[  5  -1   6 -24  -4 -66  19   5   8  16  19  16  -6  11   5] : k_953
[  0  -3 -22  20   1  24   5  -1   0   5 -18   1   1  -4   9] : k_654
[ -3   0  -8   7   2 -14   6  11   7  15 -49   7  22   2   5] : k_567
[  2   5  21  -8 -10 -19  -3  -6 -12 -18 -25   2   4   5  -2] : k_594
[ -6   2 -20 -14  11 -40   8   4   2  -5  -4 -11   2   3   5] : k_982
[  7  -6 -28  -4  -3 -42  32 -18   1 -11 -44  -2  -6  16  -1] : k_279
[-21   0 -20  23  11  84 -20  26  -3 -12  -4  -4  -4  -1 -25] : k_374
[ -7   4  -6   2  14 -44  -1   2   7  11  -6  -6   4  -5   4] : k_106
asked: [  2   5  21  -8 -10 -19  -3  -6 -12 -18 -25   2   4   5  -2] | k_594
miss k_567: [ -3   7   7   5  11   6  22   7  15   2   0 -14   2  -8] | [-49]
asked: [-21   0 -20  23  11  84 -20  26  -3 -12  -4  -4  -4  -1 -25] | k_374
asked: [ -3   0  -8   7   2 -14   6  11   7  15 -49   7  22   2   5] | k_567

[ 79  31   0   8  29 -17  -3 -36 -55  11  11  37  35 -62 -39 -26  -9  32
 -18 -37] -> k_916
[  2  23   2 -66  -7 -38  84   6 -58 -12 -34  10  28  -9 -15 -16  17 -19
   5 -32] -> k_586
[ 28  26  -8 -62 -48   0  52 -12  36 -13 -82  26  19  -1  12 -28  81 -14
   8   6] -> k_120
[ 26  62   0 -49  83 -54  36  -8  13  27  32  34  37 -57   9  -4 -81  -8
 -12 -58] -> k_490
[ 44  17  17 -51  42  -2 -39  10  78  18  10 -19  37  45  24  -8  22  26
  -2 -39] -> k_976
miss k_976: [ 44  17  42  10  78  17  24  -2  37  22 -39 -19 -39  10  -8  -2  26  45
 -51] | [18]
miss k_586: [ -7 -38  -9   2 -12   2   6 -16  17 -32 -34 -66 -19 -15 -58  28  10  23
  84] | [5]

[ -6  36  15 -10   6]  k_63
[ -7 -76  16  -4  -8]  k_123
[-7 54  1 55 47]  k_181
[-21  18 -28  28 -27]  k_986
[-10 -21 -31   4 -32]  k_377
miss k_181: [ 1 -7 47 55] | [54]
miss k_986: [ 18 -21 -28  28] | [-27]

[-43   3  13  40   0]  k_552
[ 18 -15  77  24   1]  k_253
[-25  37  44  36 -30]  k_415
[49 12 27  3 43]  k_100
miss k_253: [ 24   1 -15  18] | [77]
miss k_415: [-25 -30  44  37] | [36]

[-33  -6 -43  69 -23  -9   6   0   2 -28 -18  52  -4  46 -36 -63  23  39
 -17 -29 -57] -> k_433
[-35  17 -18   5  25 -17  65 -20  35  28  40 -79  22   3  30  -9  -6 -26
  44  11  19] -> k_576
[-35 -12 -18 -35  25 -17  65 -20  18  28  40 -79  22   3  30  -9  -6 -26
  44  11  19] -> k_769
miss k_769: [ 25  44 -18 -35 -35 -26 -12 -17  65  11  -9  22 -20  -6  30 -79  40   3
  18  28] | [19]
asked: [-33  -6 -43  69 -23  -9   6   0   2 -28 -18  52  -4  46 -36 -63  23  39
 -17 -29 -57] | k_433

[ 10  -4 -37 -52   2  -2  10  -6  -7 -21  12 -14   8   6 -21   4  -9] -> k_22
[ 23  19  -9  14  52  -4   5 -19  20 -40 -19  21 -12 -16  13 -21 -11] -> k_114
[-12 -69   4  13  47  -1  45 -70 -24  36  22  90  39  33 -24   5  15] -> k_578
[ -7  -6 -22  -8  23   5  -3  59  78  12   6 -24 -22  10 -18  21  12] -> k_27
[ -6   3 -26  14 -25   9  15 -48 -62  -5  -2   6  -3 -12  -8  -9  14] -> k_58
[ -2 -12 -15  13 -56   9  18 -57 -84  -5  20   8  13   2  -5  -7  12] -> k_46
[ 22  -2   1  17 -20  -4  -5  -3 -32 -54  -1 -17  -1  69  -9  -6   6] -> k_898
[ 11  21 -11 -13  27   5 -14 -17   2 -13   1  16  -4 -59  -4 -11  -5] -> k_221
asked: [-12 -69   4  13  47  -1  45 -70 -24  36  22  90  39  33 -24   5  15] | k_578
asked: [ 10  -4 -37 -52   2  -2  10  -6  -7 -21  12 -14   8   6 -21   4  -9] | k_22
asked: [ 23  19  -9  14  52  -4   5 -19  20 -40 -19  21 -12 -16  13 -21 -11] | k_114
miss k_46: [ 13  -5  -7  20  -5 -57  13  18 -15   9 -56   2 -84 -12  12  -2] | [8]

[-37 -53  16 -17 -19 -32 -31 -39  37  23] -> k_885
[  1 -37 -23 -46  23  21   7 -23 -57  45] -> k_974
[-46  -2  52  33 -21 -50  32  14  28  -9] -> k_914
[ 47 -18  -2 -20 -13  40 -10  61 -27 -41] -> k_542
[  4 -19 -51  50  26  25   9 -46  19 -39] -> k_464
[-17 -13 -11   3  24  19 -53   2   8  78] -> k_432
asked: [  1 -37 -23 -46  23  21   7 -23 -57  45] | k_974
miss k_432: [-11 -13   8  19  24 -53   2  78 -17] | [3]

[-16  21  13 -18 -20 -16 -13 -17] = k_731
[-11 -20 -11 -10  28   7  14  12] = k_963
[-14  13  17 -19 -18 -10 -10 -11] = k_791
[  8 -48 -18  -7  41  32  11  62] = k_795
[ -8  46 -43  -6 -33 -42 -18 -55] = k_331
[ 26 -59 -17   5  39  41 -16  75] = k_401
[-12  38   3 -11 -27 -34 -17 -41] = k_6
[ 15 -52 -17  -4  40  35  10  67] = k_448
[ -7 -16  -5 -10  18   2  12   3] = k_822
[ -2 -10   6 -14   2  -3   6  -5] = k_363
miss k_331: [-55  -8 -18 -33  -6 -42 -43] | [46]
miss k_331: [-33 -55  -8  -6 -18  46 -43] | [-42]
miss k_448: [ 67  15  10 -52  40  -4  35] | [-17]
asked: [ 15 -52 -17  -4  40  35  10  67] | k_448
asked: [  8 -48 -18  -7  41  32  11  62] | k_795
miss k_401: [-16  26  39 -59  75   5  41] | [-17]

[  7  -2  43 -68  -8  78 -41  -4  58 -47  36  -1 -34   7 -10   7  -1   1
 -36  33   8 -29   0   8 -19]  k_117
[-12  10  -1  42 -63  -7  73 -44  -8  55 -43  32  -3 -35   9 -11  10  -1
   5 -38  40   7 -32   2  10]  k_720
[-45  63 -21  -8   8   6  37 -66  -7  77 -43  -9  57 -43  36  -2 -36   9
 -12  11 -44   4 -44  41   9]  k_589
[-19 -13  14   0  34 -60  -6  78 -39  -4  58 -42  27  -1 -36   6  -9   7
   2   8 -42  40   7 -28   3]  k_735
[ -1  45 -63  -8  79 -39  -6  53 -38  34  -1 -31   8 -10  12   2   3 -36
  36   8 -30   3  10 -16  -7]  k_362
[ 24 -23 -41  66 -16 -11   9   0  41 -65 -10  81 -42  -6  55 -48  30  -1
 -40  12 -12  13  -1   5 -41]  k_741
[ 62 -19 -11   9   3  43 -66  -5  77 -42  -8  56 -45  35  -3 -35   9 -12
  11   5  -1 -42  39   4 -31]  k_122
[-10  28 -20 -40  57 -19  -7   9   1  41 -60  -7  79 -42  -7  69 -47  37
  -2 -42  11 -10  12   2   5]  k_267
[ 50 -13 -11  24 -17 -43  53 -14 -10  11   4  43 -63  -9  79 -43  -5  66
 -48  41  -6 -43  13 -13  10]  k_16
[ -7 -10  26 -19 -39  56 -14 -14  11   4  44 -64  -9  83 -45  -7  68 -42
  45   4 -40  10  -9  12   1]  k_789
[-21 -47  61 -14 -14  12   2  37 -64  -5  75 -43  -7  58 -47  33   0 -42
  11  -9  12   3   6 -41  38]  k_3
miss k_122: [ -1 -31   3   9 -11 -19 -42 -35  39   5 -12   9  77  -5 -66  -8 -45  43
  56   4 -42  62  11  -3] | [35]
asked: [-19 -13  14   0  34 -60  -6  78 -39  -4  58 -42  27  -1 -36   6  -9   7
   2   8 -42  40   7 -28   3] | k_735
miss k_720: [-11  -3   5 -35   7  -1 -12  73  10 -38  10 -43  10 -32  55 -44  32   2
  40  -1  -8 -63  42   9] | [-7]

[ 68 -45  -8 -45 -28 -32 -23  25  24  27  23  43] -> k_103
[-57 -25  30 -25  -4 -14 -25 -36 -17 -32  80 -58] -> k_355
[-18 -17  20 -17 -25  13  43  89  -4 -45 -12 -13] -> k_878
miss k_878: [ 43  20 -45 -13  13 -25 -18 -17  -4  89 -17] | [-12]
asked: [-18 -17  20 -17 -25  13  43  89  -4 -45 -12 -13] | k_878
asked: [ 68 -45  -8 -45 -28 -32 -23  25  24  27  23  43] | k_103
miss k_355: [ 80  -4 -32  30 -14 -58 -36 -17 -25 -25 -25] | [-57]
asked: [-57 -25  30 -25  -4 -14 -25 -36 -17 -32  80 -58] | k_355

[  7  17  18  19   6  14  -7  -5  -6   2 -26   2   9  -5  -6] -> k_676
[-12  -3   2  -5  -7   1  -2  17   4  11  17   4   8  11   4] -> k_2
[-12  -1   8   0 -10   6  -7  11  -1   9   6   6   6   7  -1] -> k_438
[  3 -47 -22 -38  10 -33  12   4  -2 -22  40 -11 -30   1  -2] -> k_808
[ -1   1   3   4  -3   3  -5  -6  -5  -3 -11   0  -2  -3  -5] -> k_514
[ -8 -16  21   6 -18  17 -14 -11 -18 -11 -13  17 -17  11 -18] -> k_507
[ 41 -43 -53  19  -2 -21  56 -59  19 -52  30  18 -69  -3  19] -> k_378
[ -1   1   3   4  -3   3  -5  -1  -5  -3 -11   0  -2  -3  57] -> k_683
miss k_683: [ -1   1  -3  57   3  -5  -1  -3 -11   4   3  -3   0  -5] | [-2]
asked: [ 41 -43 -53  19  -2 -21  56 -59  19 -52  30  18 -69  -3  19] | k_378
miss k_683: [-1 -5 -3 -3 -5  4 -3  3 57  0  1 -2 -1  3] | [-11]
asked: [ -8 -16  21   6 -18  17 -14 -11 -18 -11 -13  17 -17  11 -18] | k_507
miss k_378: [-53 -43  56 -52  -3  30  -2 -59 -21  41  19 -69  19  19] | [18]
miss k_808: [ -2   3   4  40 -30 -38 -22  10 -22   1 -11  12 -47  -2] | [-33]
miss k_683: [ -1   3  -3  -3 -11   3   4  -5  -1  57  -3  -5   1  -2] | [0]

